(in the rows, 128 means zero)
One turn moves every row onto another: examples first, then more rows asked
q_918: [132 120  94 120 119 116 148 155 112 102 153 110  92 111 132 149 139 121
 118 177 132 119 110  90  80  75 129 139 160 122 133 141 135 110 123 140
  70 143 112 134 144 122 130 114 166 121 154 169 128 134 127 145 117 144
 142 124 154 117 143 132]
q_678: [123 125 136 102 137 117 141 147 162  55 142  99  93 101 203 162 123 149
 131 133 122 146 159 121  90 102 121 140 155 116 130 115 150 116  83 136
  98 133 120 110 126 120 122 117 128 151 150 150 121 142 126 143 134 134
 118 136 129 121 146 141]
q_828: [129 143 132  93 142 119 131 156 131 106 147 118 111 102 107 177 137 163
 143 145 130 158 116  95 114 104 131 155 158 128 115 110 177 138 104 149
  87 156 115 127 161 123 128 125 134 164 161 173 116 134 127 110 171 150
 130 115 119  72 148 180]
q_525: [127 128 116 102 129 114 121 122 142 112 117 105 170 105 139 167 113 150
 161 130 114 100 170 125  90 107 116 124 137 118 128 121 144 129 108 120
 108 103 105 126 134 109 135 126 136 141 162 158 145 129 143 127 141 125
 151 160 100  89 118 159]
q_960: [127 109  96 109 144 129 128 134 118 123 137  98  90 129 137 190 134 130
 131 125 134 128 162 116 114  75 152 149 157 113 129 112 140 119  87 131
  77 121 124 139 137 126 123 114 143 138 166 170 169 142 130 147 125 110
 128 116 170  61 132 158]
q_980: [124  99 105 107 147 147 121 163  85  85 117  98 124 112 123 182 136 131
 116 129 110 127 158  93  83  90 118 152 153  95 100 122 167 132 108 121
  95 121 112 115 138 136 133 116 140 156 106 149 129 129  88 144 129 101
 135 122 141 145 150 158]
q_75: [130 109 116  93 132 111 139 125 116 133 143 105 106 121 103 148 140 165
 108 120 106 152 151 108 121 116 138 131 135 121 109 120 149  87 104 129
  77 140 109 118 149  71 115 133 110 130 176 135 150 129 125 123 125 156
 154 139 148  95 137 156]
q_838: [156 110 106  93 152 111 134 152 133 105 142 128 133 109 111 153 150 182
 131 154 146 136 112  89  84  77 109 139 157  97 117 128 150 137 108 141
  70 123 128  99 108  87 130 150 143 134 138 139 102 137  93 124 135 108
 117 133 121  85 140 145]
q_552: [ 86 105  75 102 138 122 123 131 152 105 109  78 148 127 109 134 138 152
 117 103 136 133 139 107 116 103 143 149 139 110 122 115 167 122  98 123
  83  98 115 112 118 135  86 130 136 150 127 145 167 153  98 147 146 124
 136 122 141  80 132 139]
q_754: [113  86 100 137 120 118 104 115 116  89 146 100 128  84 131 152 135 162
 140 152 104 148 145  99 107 115 153 165 154 139 119 106 164  91  96 145
  82 151 118 116 121 101 100 106 139 173 129 154 116 153 134 110 107 131
 146 118 160  87 169 113]
q_575: [137 100 120 100 141 108 148 141 133  96 147 109  97 124 126 148 163 170
 119 118 116 125 162  80  92  96 132 161 147 111 106 131 156 101  96 116
 124 106 104 119 126 118 125 112 135 141  93 150  74 158 116 103 131 130
 147 102 144  95 124 152]
q_368: [129 113 111 112 113 121 128 118 106 137 147 105 104 134 109 160 132 144
 135 151  98  82 148 118 109 104 121 155 183 145  97  99 169 121 108 125
 103 160 118  96 134 127 106 144 131 157 127 159 121 152 112 114 139 122
 155 128 125  78 129 123]
q_249: [132 126  99 105 131 111 139 120 112 108 132 102 104 133 136 150 147 157
 142 180 118 146 141 129 106  99 120 136 144 151 142 112 168 114 121 132
 140 117 118 119 131 140 107  70 135 139 138 162 135 148 114 124 139 144
 153 121 114  44 136 151]
q_131: [148 107 144 124  83 127 129 136 112  69 129  88 142 104  92 147 155 146
 133 142 113 165 139 100  87 108 130 134 120  88 134 109 146 115 125 141
  80 156 121 128 135 127 130  67 137 118 147 157 112 136 122 110 127 137
 133 139 138  81 133 141]
q_810: [117  94 130  86 129 163 121 132 139  93 135 111 149 137 121 136 115 142
 125 128 113 127 165 127 137  94 110 146 123 101 139 127 177 144  91 159
  79 119 108 108 161 124 105 122 147 110 110 161 148 144  85 130 166 135
 138 148 126 111 127 127]
q_229: [116 100 121 113 131 139 129 124 103  78 124 118 154 139 166 153 145 158
 120 120 144 142 162  89 102 100 122 137 111 124 174 110 161 125  89 150
  85 131 119 117 141 108 116  67 134 153 136 152 128 138 126 142 124 137
 140 129 122  47 140 137]
q_739: [138  97  96 108 138 126 131 178 114 126 139 116 122 111 141 155 154 155
 128  95 141 131 139 101 103 114 123 138 138  61 163 110 159 137 108 137
  60 134 120  97 130 127 114  86 137 168 126 149 121 133 113 123 142 124
 156 141 156 109 153 137]
q_800: [ 87 119 118 126 130 141 132 160 135 101 110  97 115 122 122 161 143 144
 123 129 114 112 133 127 110 105 123 136 154  89 150 103 173 137  82 143
  89 130  93 137 139 141 104 109 126 125 159 157 158 138 106 157 146 182
 117 114 141  91 151 155]
q_468: [125 115 131 111 119 129 127 134 137 109  99 105 139 138 127 163 147 178
 147 150 101 156 140 138  85  90  95 150 137 145 123  94 151 146  98 148
  80 167 104 126 139  90 125 109 149 154 161 160  81 171 114 123 121 123
 118 129 140  91 133 151]
q_618: [117 133  99  84 120 133 137 123 142 100 124 118 131 143 108 159 183 150
 105 161 132 148 161 118  97 110 118 134 165 110 113 104 178 120 103 130
  99 146 108 112 151 134 106 124 175  78 132 176 126 148 108 126 133 138
 135 121 128 105 106 117]
q_977: [ 98  84 119 136 140 143 108 135 106  94 151 104 109 107  99 156 128 153
 123 122 104 148 125 109  83 118  91 128 164 104 105 120 154 130 144 127
 104 101 107 116 134 109 103 120 144 112 129 148 125 122 111 106 157 121
 163 155 156 106 144 133]
q_750: [150 100 115 101 142  97 118 146 139 113 143 127 133 124 123 152 121 175
 145 166 142 139 187 124  98 105 106 144 125 109 104  74 155 118 114 112
  89 141 119 129 148 130 128  81 141 104 130 157 152 123 150 118 127 122
 151 127 129 113 121 150]
q_782: [132 112 134 117 142 100 121 156 135  90 113 111 164 108 135 171 114 141
 130 117 128 130 138  99  82 117 154 139 140 145 109 140 146 115  95 150
  64 132 125  90 131 136 102  85 160 137 154 167 126 131  84 116 162 106
 134 134 132 106 126 112]
q_44: [141 103 122 107 127 141 141 143 125 126 101  82 146 140 160 138 146 138
 152 142 138 126 159 109  82  88 120 151 145 109 157 105 158 138  86  89
  89 142 104 123 144 150 101  87 135 160 113 138 119 142 108 133 124 129
 140 142 148 110 122 139]
q_286: [122 111 118 123 118 115 127 147 115  68 164 124 129  79 123 130 137 152
 144 177 106 103 154  80  82  94 126 123 169 127 122  95 202 125  93 126
  75 138 116 119 127 123 108 112 153 130 108 170 114 141  97 116 135 151
 137 119 119 101 135 127]
q_839: [126  85 107 126 107 122 111 115 136 100 158 133 134 122 130 136 149 123
 136 166 100 138 148 126 115 103 115 117 168  85 124  94 178 127 113 151
  80 148 115 105 120 104 110 130 136 124 155 151 118 131 129 135 136 131
 173 153 135  57 142 111]
q_455: [111 118 119 109 140 114 124 153 138  89 114 138 113 138 125 183 138 140
 147 143 144 125 137 129  99 117 115 164 149  91 132 103 159 116 122 146
 107 107  88  74 160 116 136 123 125 141 153 182 142 152 124 124 148  98
 133 121 137 100 155 102]
q_904: [122  97 141 114 137  98 120 135 137  72 127 109 104 139 140 129 162 156
 102 138  87 149 142 104 112  83 147 133 136 113  92 120 138 121 127 167
 105 140  88 124 114 138 136 103 136 149 157 168 139 134 108 150 122 147
 125 139 113 109 138 139]
q_510: [124 112 118 116 122 116 122 124 138  62 133 113 125 141 120 154 153 157
 133  80 145 115 132  80  94  89 125 154 161 141  73 115 149 119  99 150
 114 147 114 111 109 114 111  87 144 101 139 153 137 139 102 135 132 135
 134 141 120  94 130 140]
q_842: [119 113 133 115 164 144 123 129 180  82 144 112 179 123 118 156 149 151
 139 146 128 177 137 121  89  95 125 151 146 135 100 103 155 125 123 120
  76 122 112 121 140 123 113 152 142 127 116 158 108 142 117 121 134 132
 146 136 155  73 139 148]
q_296: [137  92 112 126 126 117 126 119 152 104 138 100 129 129 135 132 118 172
 134 119 117 143 142 105 118 108 108 154 114 141 127 129 206 113 115 147
 100 141 138 102 149  88  88 103 169 134 124 161 116 159 118 137 116 135
 163 137 139 120 106 133]
q_986: [117 102 109  91 152 149 109 134 132 119 146 120 106 133 110 132 153 156
 134 158 147 122 161 102 100 117 127 166 144 115 124 108 134  92 100 145
  87 119  97  93 156 104 139  87 149 137 143 170 117 111 152  89 151 123
 137 156 139 123 138 143]

q_286 goes to q_839
q_739 goes to q_552
Where do these go?
q_296 goes to q_249
q_986 goes to q_510
q_575 goes to q_618
q_782 goes to q_525
q_980 goes to q_810
q_838 goes to q_842

One turn moves every row onto another: examples first, then more rows asked
q_766: [154 129 106 134 118 114 128 118 118 122 134 107 115 136 131 153 140 139
 117 120 130 117 108 105 136 141 108 192 141]
q_629: [151 122 137 131 135 132 123 135 100 123 134 172 124 118 144 144 121 104
 150 125 125 117 127 122 142 139 129  93 125]
q_993: [130 108 141 142 164 123 104 116 116 113 134 144 144 122 117 125  97 128
 135 131 133 148 124 150 147 125 124 111 112]
q_590: [130 143 131 120 123 134 118 127 116 135 125 109 118 132 128 108 167 139
 116 156 106  98  87 123  93 116 101 133 140]
q_122: [119 135 101 102 101 140 129 136 133 115 125 115 121 138 108 144 156 154
 141 169 110 134 104  97 141 126 149 134 133]
q_699: [114 116 123 142 140 116  99 133 104 117 134 130 137 106 115 123 103 122
 121 120 129 154 144 153 146 126 116 103 127]
q_187: [143 142 121 146 159 123 125 120 128 142 161 140 109 119 114 129 100 110
 118 112 134 137 106 109 136 158 121 101 131]
q_620: [143 110 129 119  82 144 116 116 110 117 109 110 124 132 146 114 150 128
 104 141 105 138 131 116 101 120 115 114 134]
q_809: [139 119  87 135 105 139 137 115 132 150 125 105 119 151 128 147 114 153
 121 162 115 104 129 120 110 124 137 141 146]
q_921: [139 147 113 131 105 120 148 102 110  98 121 141  91 103 109 139 146 117
 115 116 138 118 121 153 117 130  95 142 132]
q_297: [131 159 132 115 112 112 163  99 142 111 157 136 116 137 132 147 113 117
 112 154 135 118  95 110 147 105 123 156 134]
q_811: [125 149 116 138 101 113 131 107 102  91 131 143  88 110 110 139 138 119
 116 114 148 135 112 150 105 114 102 140 135]
q_675: [120 147 129 127 105 140 153 141 161 126 129 111 123 149 129 119 142 122
 122 151 127 113 100 101 137  95 138 158 126]
q_479: [132 146 133 127 107 144 114 123 109 139 118  95 125 132 130 101 155 129
 106 160 123 120  84 122 103 121 101 139 141]
q_104: [132 151 138 127 111 144 117 138 102 124 124 108 122 143 135  95 151 146
 116 154 116 107  99 128 103 114 101 142 154]
q_763: [131 109  96 128  98 128 125 122 111 145 121 106 117 148 133 148 112 153
 119 164 119 110 134 123 108 107 141 141 143]
q_835: [143 118 112 153 122 113 111 109 131  93 131 118 131 141 123 149 142 145
 133 132 123 122  95 121 126 127 122 186 150]
q_760: [131 145 118 126 157 153 129 133 134 139 172 141 119 113  88 142 109 116
 143 117 123 141 113 133 142 130 119 108 114]
q_426: [147 135 107 126 152 138 140 126 122 144 165 127 130 114 117 146 130 110
 138 111 130 142 115 113 138 142  87  93 124]
q_857: [128 147 139 105 106 107 158 104 129 104 146 143 117 132 140 153 121 113
 120 159 130 114 102 115 147  94 127 152 127]
q_376: [137 135 131 116 135 160 126 147 105 127 153 155 128 115 109 147 115 112
 158 125 126 137 132 142 154 117 122 108 113]
q_674: [134 127 111 132 136 136 125 139 117 129 130 159 140 112 136 144 125 120
 145 115 121 124 147 143 145 142 106  90 125]
q_953: [116 143 101 105  97 139 127 141 125 123 133 103 114 143 106 137 142 155
 128 162 123 149 103  89 144 127 145 139 137]
q_109: [131 111 146 148 152 116 103 118 107 100 136 136 128 110 109 113  96 113
 123 133 125 143 123 142 149 131 137 111 133]
q_389: [120 149 140 117 114 103 149  99 135  94 153 136 118 136 127 141 111 120
 113 160 131 122  97 121 144  90 131 157 136]
q_587: [118 134 136 113 105 129 147 146 144 126 123 109 118 142 130 122 145 119
 117 154 124 110 112 105 138  85 141 159 117]
q_989: [134 153 110 149 102 128 140  95 124  91 126 144 101 112 108 138 142 115
 122 119 146 132 102 150 108 130 100 138 140]
q_660: [139 132 124 138 173 128 125 119 131 145 155 140 126 129 117 130  95 132
 125 111 139 143 116 125 143 148 109 109 114]
q_886: [142 120 131 126 151 134 118 132 105 138 138 166 135 129 145 147 112 122
 149 120 139 134 126 129 142 132 114 100 105]
q_860: [108 141 133 127 109 126 138 144 152 120 135 110 119 149 124 118 138 126
 118 152 127 120 100 104 127  79 144 157 126]
q_579: [116 136 106 102 107 135 130 143 125 108 127 105 115 141 101 129 143 165
 132 165 108 135 118 103 149 124 146 144 141]
q_825: [127 114  91 144 104 132 120 112 129 140 127 104 122 153 124 143 108 155
 120 166 119 119 118 123 103 110 145 140 149]
q_72: [137 110 131 123 140 131 121 140  90 105 146 147 142 114 129 144 134 117
 158 125 121 137 136 137 139 106 103  92 128]
q_432: [127 117 122 132 113 127 110 108 137 110 133 102 113 134 121 106 144 145
  95 134  93 137 116 116  84 119 118 113 144]
q_571: [146 140 115 129  97 153 134 123 132 123 135 116 114 148 146 110 142 146
 106 123 104 128 127 106  95 136 104 114 154]
q_819: [119 140  99 151 149 127 113 124 139 142 154 139 132 114 115 136 109 118
 125 110 133 151 116 130 130 149 107  90 128]
q_66: [140 114 111 134 107 105 105 124 103 113 131 126 119 137 141 168 150 134
 134 129 132 122  98 106 119 118 121 178 133]
q_177: [123 124 135 128 145 148 111 129 115 120 154 131 131 106  85 134 102 109
 139 133 128 158 119 150 152 113 130 115 111]
q_73: [129 121 126 148 154 131 114 118 116 103 157 110 144 115  97 117 105 121
 130 125 132 167 118 140 145 122 103 108 141]

q_766 goes to q_66
q_73 goes to q_426
q_674 goes to q_699
Where do these go?
q_809 goes to q_763
q_760 goes to q_376
q_297 goes to q_857
q_122 goes to q_579
q_921 goes to q_811
q_187 goes to q_629
q_675 goes to q_587
q_620 goes to q_432
q_590 goes to q_104
q_886 goes to q_993

